(in the rows, 128 means zero)
X: several groups of rows, each row roughly a mix of its group's hidden directions:
X (166 x 12):
[[ 93 160 115 160 139 137 165 136 104 140 111 134]
 [150  91  97 146  95 115 111  94 142 119 126 129]
 [117 174 121 141 136 133 114 111 126 128  73 140]
 [154 117 123 173 151 116 141 170 134 141 124 107]
 [111 168 131 112 138 145 108 106 172 111 138 147]
 [145 121 170 121 116 138 157  85 156 130 147 124]
 [144 100 122 118 172 155 135 105 107 120 160 113]
 [107 142 156 124 123 130 166 158 176 131 131 133]
 [172 109 130 111 111  90 126 101 123 155 141 115]
 [ 93 155 152 112 164 152 141 157 113 142 120 123]
 [153 101 116 159 129 136 140  90 151 136 110 163]
 [ 90  89 118 139 137 150 115 156 119 141 111 160]
 [104 115 123 141 125 128 106 126 124  80 165 160]
 [130 121 117  95 136  94 139 126  98 118 175 109]
 [111 105 120 135 139  90 139 152  98 139 172 131]
 [128 164 128 103 120  87 107 130 119  95 149 107]
 [130 115  96 122 120  95 120  78 134 123 128  94]
 [ 80 159 115 132 121 125 144 141 112 117 109 166]
 [121 171 129 106 121 107  97 124 124  90 133  99]
 [ 93 147 122 111 138 155 160 149 139 145 163 148]
 [146 115 125 104 127 111 154 157 144 176 102 119]
 [140 147 110  75 121 147 137 129 154 113 130 162]
 [126 135 118 163 107 166 164 118 129 125  89 123]
 [136 116  99 124 113  89 118  88 140 117 129  91]
 [ 94 152 129 130 127 128 107 156 108 117 139  77]
 [158 171 138 170 160 123 138 123 123 115 134 115]
 [115 140 165 136 130 163 145 101 100 159 109 133]
 [176 104 150 131 104  92 125 112 129 155 124 131]
 [168 130 137  99 120 110 101 107 152 149 108 102]
 [119 130 131 165 140 150  98 107 127  97 167 116]
 [ 97 111 119 171 105 149 130 152  95 128 145 120]
 [120 116 138  92 143  93 100 137 125 130 175 130]
 [155 160 153 135 112 125 111 148 148  80 121 125]
 [158 155 148 148 112 120 108 145 141  81 129 149]
 [120 133 132 149 116 161 183 126 122 156 109 112]
 [147 149 116 109 106 153 133  85 129 157 135  97]
 [165 143 139 107 108 104 107 101 158 146 117 105]
 [128 155 128 107 102 109 167 120 118 129  98 164]
 [163 138 104 177 114  95 139 143 126 139 133 141]
 [124 140 149 161 122 172 107 163 125 102 117 126]
 [ 82 144 115 128 157 149 119 164 118 100 131 135]
 [163 126 143  93 131 148 157 116 147 153 160 116]
 [117 180 131 114 101 118 144 115 155 137 128 160]
 [145 125 118 104 106  85 119 172 133 136 135 155]
 [137 112  80 119 128 142 120 132 157  85 148 115]
 [121 119 146  98 141 169 128 151 170 111 142 142]
 [142  92 181 141  90 131 124 129 129 124 125 143]
 [113 169 121 116 137 135 101 105 175 119 146 140]
 [128 142 144 146 109 153  97 163 138  88 109 113]
 [130 167 125 128 117 111 116 100 125 121  74 144]
 [155 119 135 105 110 107 134 151 147 166  90 113]
 [120  93 114 108 161 144 164 149 108 142 153 127]
 [165 145 161 129 108 166 119 111 158 121 142 123]
 [165 113 113 173 152 121 131 156 114 147 123 110]
 [159  85 134 119 151 141 109 119 123 126 152  89]
 [ 80 161 115 135 134 139 158 137 105 125 124 157]
 [169 101 115 149  93 124 118 104 149 104 123 116]
 [163 119 147 129 119 132 128 138 146 167 124  79]
 [163 134 157 111 130 121 128  97 166 108 103 144]
 [ 99 127 147 161 137 173 133 133 126  89 138 135]
 [103 108 104  96 143 108 145 107 111 168 140 113]
 [164 106 132 164 125 119 136 114 162 102 108 151]
 [100 136 103 135 143 121 153 166  94 158 137 114]
 [152  84 123 158 130 124 139 110 160 115  98 140]
 [ 94 153 151 102 154 158 131 161 116 139 116 132]
 [127  97 128 149 150 140  84 133 127 119 154  90]
 [141 111  76 120 116 106 116 140 150  97 151 119]
 [144  96 143 109 102 126 123 107 108 162 159 102]
 [125  66 122 130 130 150 129 136 144 123  92 139]
 [118 130 126 186 138 101 100 134 134 120 133  98]
 [135 176 137 138 103 118 136  87 148 116 137 152]
 [ 97 157 154 108 163 149 141 159 111 143 125 137]
 [130 189 142 119 127 103 125 136 116 117 158 108]
 [127 108 157 142 124 136 111 118 107 118 186 112]
 [ 90 141 142  80 103 137 117 102 139 116 134 142]
 [129 110  96 123 121  93 117  81 131 117 130  96]
 [152 127 127  97 127 159 169 145 109 141 101 148]
 [148 130 123 105 159  78 104 126 125 141 161 125]
 [183 122 144 110 124 130 110 109 154 144 110 104]
 [115  91 152 139  98 153 161 113 112 120 155 120]
 [134 170 135 136 100 115 151  97 134 113 114 164]
 [146 152 150 132 125 118 106 143 145  70 113 138]
 [151 120 122  94 145 123 154  96 137 137 175 133]
 [131 123 101 127 107  74 158 136 110 125 111 105]
 [ 90 155 120 153 137 148 137 115 111  98 152 157]
 [144 123 165 135 167 121 162 129 107 159 109 125]
 [163 116  77 106 111 116 116 144 101 138 124 132]
 [ 85 131  95 159 142 135 135 147 109 135 162 120]
 [ 89 150 125 126 159 153 117 153 129  86 130 137]
 [ 86 156 115 156 144 145 141 115 108 105 147 152]
 [131 128 120 109 148  92  77 138 129 104 150 141]
 [121 139 173 146 139 106 134 115  94 164 109 131]
 [149 107 135 102 109 110 127 162 144 160  94 114]
 [ 72 128 111 149 133 126 139 151 100 111 139 148]
 [ 99 135 123 116 132 118  93  78 136 101 146 115]
 [125 147 102 164 128  92 110 118 162 111 151 117]
 [140 141 148 128 122  97 154 135  93 170 104 141]
 [112 124 148 134 135 178 171 103 147 125 122 127]
 [139 126 136 114 107 106 148 138  82 167 105 139]
 [105 153 144 124 171 128 163 130 119 152 129  95]
 [147 129 113 149 113  92 161 170 152 138 135 131]
 [121 123 143 151  99 174 135 126 141 109  86 139]
 [ 88 146 114 119 158 143 106 158 123  91 134 136]
 [126 155 107  81 121 147 131 128 166 110 131 153]
 [114 153 144 110 142 178 138 128 141  98  98 126]
 [151 136  99 130 102 109 116  70 136 131 138 123]
 [107 186 153 115 146 124 123 152 133 112 119 109]
 [122 179 122 152 101 136 106 130 112 134 156 104]
 [126  99 147 174 135 114 122 128  91 148 126 100]
 [164 109 149 147  86 126 154 105 128 151 115 122]
 [ 96 118  93 133 122 138 128 161  88 154 133 111]
 [ 91 131 108 143 127 100 101 138 105 112  88 138]
 [133 101 131 142 119 118  87 115 131  82 160 137]
 [150 108 127 121 164 150 129  94 117 119 169 108]
 [116 144 130 164 117 170 145 129 149 129  86 136]
 [128  66 126 127 132 152 136 135 144 131  94 140]
 [151 127 103 142  89 118 127 102 119 153 165 107]
 [160 151 143 140 127 115 140 112 167 114  89 149]
 [112 111 118 110 156 153 171 153 115 151 153 127]
 [ 97 134 121 152 153 145 113 146 100 104 169 119]
 [152  99 124 136 179 150 154 113 125 125 132 102]
 [ 99 167 148 111 164 145 148 141 111 155 131 129]
 [ 93 127 110  95 163 152 151 140 108 138 150 135]
 [140 118 114 144 117 100 118 106  77 162 124 112]
 [114 123 118 105 134 132  85  79 104 108 133 121]
 [149 143  99 158 108 112 127  87  92 125 122 141]
 [102 139 142 155 127 179 130 138 142 104 100 141]
 [172 107 145 128  97  98 140  97 136 148 129 127]
 [110  95 144 101 157 150 132 155 142 113 124  92]
 [134  97 137  94 114 181 122 142 129 127 103 117]
 [110 148  94 116  78 122  97 131 135 106 129 136]
 [133 139 151  99 117 116 118 176 117  95 144 104]
 [126 122 124 106 147  91  79 139 129 108 157 141]
 [133 131 128 132 102 158 132 126 145 112  66 141]
 [157 118 117 106 119  84 138 109 111 150 160 109]
 [116 128 116 157 155 139  99 105 157 111 152  95]
 [159 164 134 177 159 122 133 120 119 122 139 114]
 [130  90 117 130 163 138 114 162 121 151 108  97]
 [142 130 114  90 124  74 134  97 136 123 139 115]
 [128 113  99  99 125  80 129  90 129 132 139 108]
 [118 125 152 143 108 177 131 117 145  91 103 139]
 [107 120 113  98 154 144 175 143 101 140 139 141]
 [117 108 134 156 143 174 143 140 127 158 113 160]
 [163  97 122 168 116 108 143 117 160 122 119 148]
 [136 108 103 163 127 108  95 155 107 131 124  94]
 [140 135  96 141 113 119 121  64 133 146 135 130]
 [124 142 167 136 132 102 147 121  93 165 103 134]
 [140 135 151 101 133 140 152 141  95 166  96 144]
 [101 158 125 155 100 101 127 150 133 139  88 140]
 [160 100 137 134  91 170 120 150 126 125 133 152]
 [116 135 119  77 117 155 126 116 156  98 138 150]
 [147 121 108 100 117 165 126 101  85 124 114 145]
 [124 137 123  97 132 149 124 148 181  99 143 147]
 [136 104 147 127 125 161 151 152 132 133 179 111]
 [128 141 139  92 143 124  83 144 150 104 103 149]
 [128 141 146 153 115  75 156 129 120 162 126 130]
 [100 145  88 109 138 154 120 155 100 125 108 110]
 [109 122 115 133 155  93 102 145 120 133 179 135]
 [100 107 113 126 159 151 162 147  90 121 140 140]
 [151 115  80 126 108  94 132 166 134 126 134 118]
 [129 113  93 125  99  82 129 147 146 103 147 120]
 [107 111 148 108 170 163 118 128 139 107 121  98]
 [140 128 121 122 144  76 129 156 105 168 140 124]
 [139 155 117 169 122 171 137 116 111 115 113 100]
 [106 144 129 161 122 170 145 134 151 125  89 141]
 [ 96 144 140  82  93 141 120 101 121 124 124 148]]
the two rows of each list that fit no group, in list order (the others fit one group, some only roughly):
  * z243: [129  85 116 143 114 145 143 131 109 169 157 146]
  * z665: [154 100 113 141 113 109 120 137  75 143 108 114]
  * z2: [135 103 164 140 154 146 140 149  96 157 105 122]
  * z478: [139 142 158 134 120 151 136 118 156  86  92 146]
  * z671: [132 120 167 142 156 117 157 107 102 164 117 120]
  * z420: [139 119 121 122 113 126 126 137 153 127  58 125]
  * z654: [162 130 114 184 127 109 124 112  98 138 119 129]
  * z79: [ 83 103 113 136 141 160 150 135 100 125 138 153]
  * z49: [113 127 126 149 161 119 170 103 124 165 134 105]
  * z19: [142 133 158 101 135 159 142 143 159 119  85 133]
  * z402: [102 175 136  88 129 121 111 146 113 119 141 105]
  * z860: [ 95  88 114 125 156  97 143 137 117 149 141 105]

z420, z79
  * z926: [123 122  93 140 143 138 176 111 117 166 133 143]
  * z931: [148 129 163 133 134 119 146  87 168 109 149 132]
  * z939: [151 124 175 153 119 156 131 102 142  96 122 134]
  * z585: [111 110 132 157 147 135 133 143  88  91 161 126]
  * z533: [150 142 140 159 134 169 117 122 133 119  79 128]
  * z238: [144 183 151 118 104 148 119 154 123 112 144 134]
  * z125: [143 133 108 108 128  71 144 166 133 134 115 123]
  * z100: [118 161 157 140 153 111 124 157 146  90 107 140]
  * z81: [152 104 104 102 107 121 153 155  93 145 108 128]
  * z148: [125 167 147 117 135 178 122 145 122 136 115 159]
  * z655: [ 87 165 141  97 153 139 121 141 123 132 119  99]
  * z446: [122 155 102 148 168 115  94 160 111 117 127 129]
  * z842: [ 87 157 165 135 160 145 149 122 119 144 118 137]
  * z745: [107 136 116 131 162 117  93 169 128  96 130 147]
  * z489: [107 118 135 148 128 150  89 125 109  85 156 116]

z926, z842
  * z328: [107 142 141  75 124 137 121 129 173 130 112 137]
  * z74: [153 169 144 160 112 136  99 105 154 119 116 123]
  * z73: [118 185 155 139 166 127 140 136 139 128 116 119]
  * z516: [159  91 116 174 108 118 128 114 135 122 137 156]
  * z987: [158 114  90 106 109 102 134 160 103 148 124 133]
  * z470: [143 127 131  94 159 149 172 130 123 165 128 119]
  * z594: [123 112 121 168 152 148 167 119 123 168 120 120]
  * z337: [113 180 138 113 159  94 147 113 126 129 140 120]
  * z156: [120 119 128 165 154 116  88 109 127 116 143  90]
  * z172: [144 107 145 175 129 101 125 134 138 154  99 104]
  * z83: [107 155 118 103 137 138 181 128 121 141 135 160]
  * z615: [156 119 119 173 130  96 151  98 155 126 127 124]
  * z494: [104 156 119 117 106 128 158 112 170  95 135 141]
  * z401: [130 135 109  87 112 132 141 137 175 131 109 159]

z172, z401
  * z757: [105 186 136 113 130 136 110 143 129 117 120  94]
  * z527: [103 125 112 155 114 163 148 164  99 133 129 152]
  * z550: [ 82 103 116 106 126 166 117 153 104 123 126 122]
  * z642: [142  65 107 125  96 133 113 124 127 125 126 146]
  * z272: [124 125 139 108 149  80 118 128 138 128 178 143]
  * z672: [151 109 145 100 111 111 145  97 104 114 165 110]
  * z868: [176 135 149 115 130 156 141 111 151 149 124  96]
  * z876: [105 145 160 130 154 175 126 114 101 119 141 145]
  * z490: [119 141 161 109 134 146 160 127  96 157  97 143]
  * z280: [153 135 138 148  97 113 135 153 152 164 100 105]
  * z664: [ 90 136 129 124 166 126 154 133 110 161 134  96]
  * z779: [131 100 127 137 131  80 114 164  99 144 147 140]
  * z499: [ 86 161 134 111 158 140 119 148 116 127 119  92]

z527, z876
  * z999: [112 124 110 143 138 112 144 135  93 156 174 103]
  * z809: [125 117 167 104 137 165 139 112  92 147 110 139]
  * z50: [130 120 105 155 138 113 153  86 125 163 141 100]
  * z991: [118 160 150 109 130 153 116  91 135 130 132 173]
  * z447: [109 158 105 168 135 158 140 146 131 143  95 125]
  * z171: [101 144 119 124 132 182 138 133 121  99  94 124]
  * z584: [140 119 123 175 141  80 132 124 134 109 140 154]
  * z538: [109 138 138 145 137  99 144 129  74 157 128 148]
  * z604: [125 149  93 118 108 113 132 131 176  98 146 143]
  * z354: [ 96 129 149  87 152 151 127 161 119 116 111 145]
  * z440: [110  83 154 111 128 117 117 153 106 120 165 138]
  * z774: [113 106 141 158 138 140 127 143  90  88 157 126]
  * z53: [140 132 112  98 102 103  88 120 133  92 131 152]
  * z240: [126  94 169 130 136 152 127 110 116 152  88 125]
  * z941: [148 102 110 144  88 102 146 166 115 128 137 143]

z538, z240
  * z134: [162  72 114 116 116 133 134  96 139 124 119 139]
  * z254: [131 118  77 104 112 136 112 126 146  87 144 121]
  * z755: [138 147 159 173 144 166 144 149 137 130 114 122]
  * z364: [133 124 123  76 130 180 129 112 122 120 131 147]
  * z988: [111 123 119 141 142 138  97 103 170  97 156 114]
  * z169: [128 124  94 109 124 153 108 151 165  95 150 139]
  * z514: [115 136 120 150 100  66 131 127 109 135 121 111]
  * z322: [156 122 132 171 152 118 141 166 117 137 143 100]
  * z962: [137 112 116 176 132 120 130 135  84 130 158 109]
  * z482: [135  97 142 148 146 119 123  90  77 132 124 121]
  * z871: [101 108 119 115 137 127 131 108  91 175 106 113]
  * z583: [137 137 136 168 129  91 115 158 139  89 139 118]

z322, z871
  * z23: [104  70 119 142 146  98 137 150 121 131 127 136]
  * z916: [128 189 149 127 132 170 129 130 130 141 123 128]
  * z609: [166 142 148  90 103 142 151 141 101 138 111 123]
  * z549: [173 155 137 110  99 151 122  95 149 124 121 130]
  * z814: [148 116 139 118 133 148 114 155  82 162 103 142]
  * z223: [129 119 116  89 140 117 181 140 124 156 115 142]
  * z330: [155 108  96 117 121  93 120 159 145 106 149 146]
  * z474: [133 164 163 127 103  96 108 123 160 133 106 138]
  * z291: [139 172 132 144 114 124 102  91 139 125  89 132]
  * z152: [137 108 156 155  88 157 152 111 137 112 110 142]
  * z580: [179 136 152 107 124 148 132 100 158 138 138 112]

z609, z474
  * z352: [133 114 131 172 148 114  93 108  98 129 128  97]
  * z99: [109 141 149 145 154 152  99  98 157 106 152 122]
  * z252: [119 121 110 166 137 119 138 140  81 138 165 113]
  * z718: [117 149 121 103 114 133 140 132 177  90 137 153]
  * z349: [136  68 109 121 108 144 121 105 127 128 116 102]
  * z743: [ 96 146 141 151 142  95 154 114  89 149 132 119]
  * z461: [172 159 130 123  94 152 117  95 143 127 118 125]
  * z526: [136  84 152  98  97 107 134 121 130 156 147 133]
  * z85: [144  67 106 117  96 141 111 123 127 119 128 137]
  * z617: [143 137 158 120 107 111 147 127 107 165  84 133]

z743, z617
  * z362: [132 191 160 142 142 114 136 141 137 116 128 118]
  * z132: [118  95 105  95 124 151 135 104 110 170 133 130]
  * z535: [117 174 133 120 149 131 156 128  94 161 111 129]
  * z697: [121 137 125 184 122 168 119 131 116 152 139 109]
  * z157: [130 145  81 134 112  96 111 121 159 104 150 129]
  * z688: [ 98 134 178 147 141 151 130  94 110 128 115 121]
  * z603: [116 145 126  80 109 161 126  92 113 120 119 148]
  * z339: [110 108 142 124 133 167 134  88  97 113 104 111]
  * z128: [137 123 128 127  93  83 112 128  90 138 129 159]
  * z216: [104 123 122 153 109  70 111 130 139 120 151 115]
  * z897: [174  98 128 148 117 127 145 123 134 131 135 175]
  * z813: [108 116 138 129 147 116 118 141 102 124 191 119]
  * z635: [109 162 132 119 152 148  98  82 149 115 131 131]
  * z250: [102 117 139 167 134 124 110 140 121 111 181 142]
  * z232: [ 91 125 129 133 154 115 120 142  82 159 125 104]

z535, z232
  * z111: [114 156 104 165 128 148 142 156 130 132  85 126]
  * z409: [129 121 109 122  91 102  99 151 112 100 160 111]
  * z141: [129 164 139 112 117 101 103 147 104  95 158 121]
  * z572: [138 136  75 117 110 101 122 140 156 109 153 140]
  * z6: [ 92  96 112 158 140 123 117 169 121 115 147 139]
  * z717: [123 142  92 125 107  95 106 106 160 105 153 121]
  * z345: [133 136 152 129 122 161 139 117 160  89  91 141]
  * z826: [ 86 128 117 113 121 123 176 110 117 113 130 159]
  * z20: [153  98 102 124 107 105 149 158  96 145 117 111]
  * z497: [135 139 105 138 134 111 141  67 135 156 134 110]
  * z300: [152 174 139 139 111 125 112  86 154 121 116 134]
  * z326: [124 125 163 122 142 148 124 180 125 104 109 154]
  * z434: [136 127 109 120 109 128 125 149 120 145  61 134]
  * z731: [139 122 140 114 149 113 101 143 129 113 189 141]

z826, z731
  * z389: [133 102 134 174 156 134 103 105 100 121 130 104]
  * z159: [133 143 154 119 163 107 137 150 131 111 127 179]
  * z683: [129  92 129 135 148 166 152 118 154 145  91 130]
  * z464: [101 148 124  98 102 135 136 116 168  96 142 148]
  * z211: [125 160 123 117 126 115 150  90 146 123 164 164]
  * z678: [137 144  84 136 118  90 114 139 163 112 149 129]
  * z315: [ 88 115 121 160 122 136 126 162  88 110 113 132]
  * z819: [ 98 143 111 137  86 113  79 112 126 123 134 125]
  * z710: [126  89 115 152 115 138 165 113 150 128 143 165]
  * z602: [123 128 158 111 150 187 102 122 125 115 120 139]
  * z532: [140 107 109  95 127 174 138 111 119 139  99 155]

z710, z532
  * z214: [120 125 134 163 105 102  76 122 137  99 132 126]
  * z114: [ 92  95 114 120 147 135 137 158  86 116 144 128]
  * z636: [132 185 152 151 132 170 125 129 134 127 129 136]
  * z92: [129  94 137 177 130 103 147 149 110 142 129 104]
  * z591: [ 97 145 118 120 138 143 132 109 107  86 145 168]
  * z878: [106 137  95 134 108 121  86  96 133 104 147 110]
  * z846: [146 142 103 111 137  78 137 129 141 170 129 136]
  * z165: [146 126 117  84 143 176 112 139 142 122 126 154]
  * z22: [104 103 156  85 144 159 122 131 153 129 108 121]
  * z95: [145 166 162 143 109 125 112  84 141 136 127 146]
  * z51: [129 126 123 168 150 116  83 108 112 118 126  94]
  * z668: [145 153 141 150 135 153 140  85 135 117 169 121]
  * z673: [123 170 110 168 156 157 145 133 120 119 115 112]
  * z341: [128 175 140  94 135  94 129 131 122 110 155 145]
  * z613: [127 122 126 114 141 173 148  94 134 158 112  97]

z22, z95
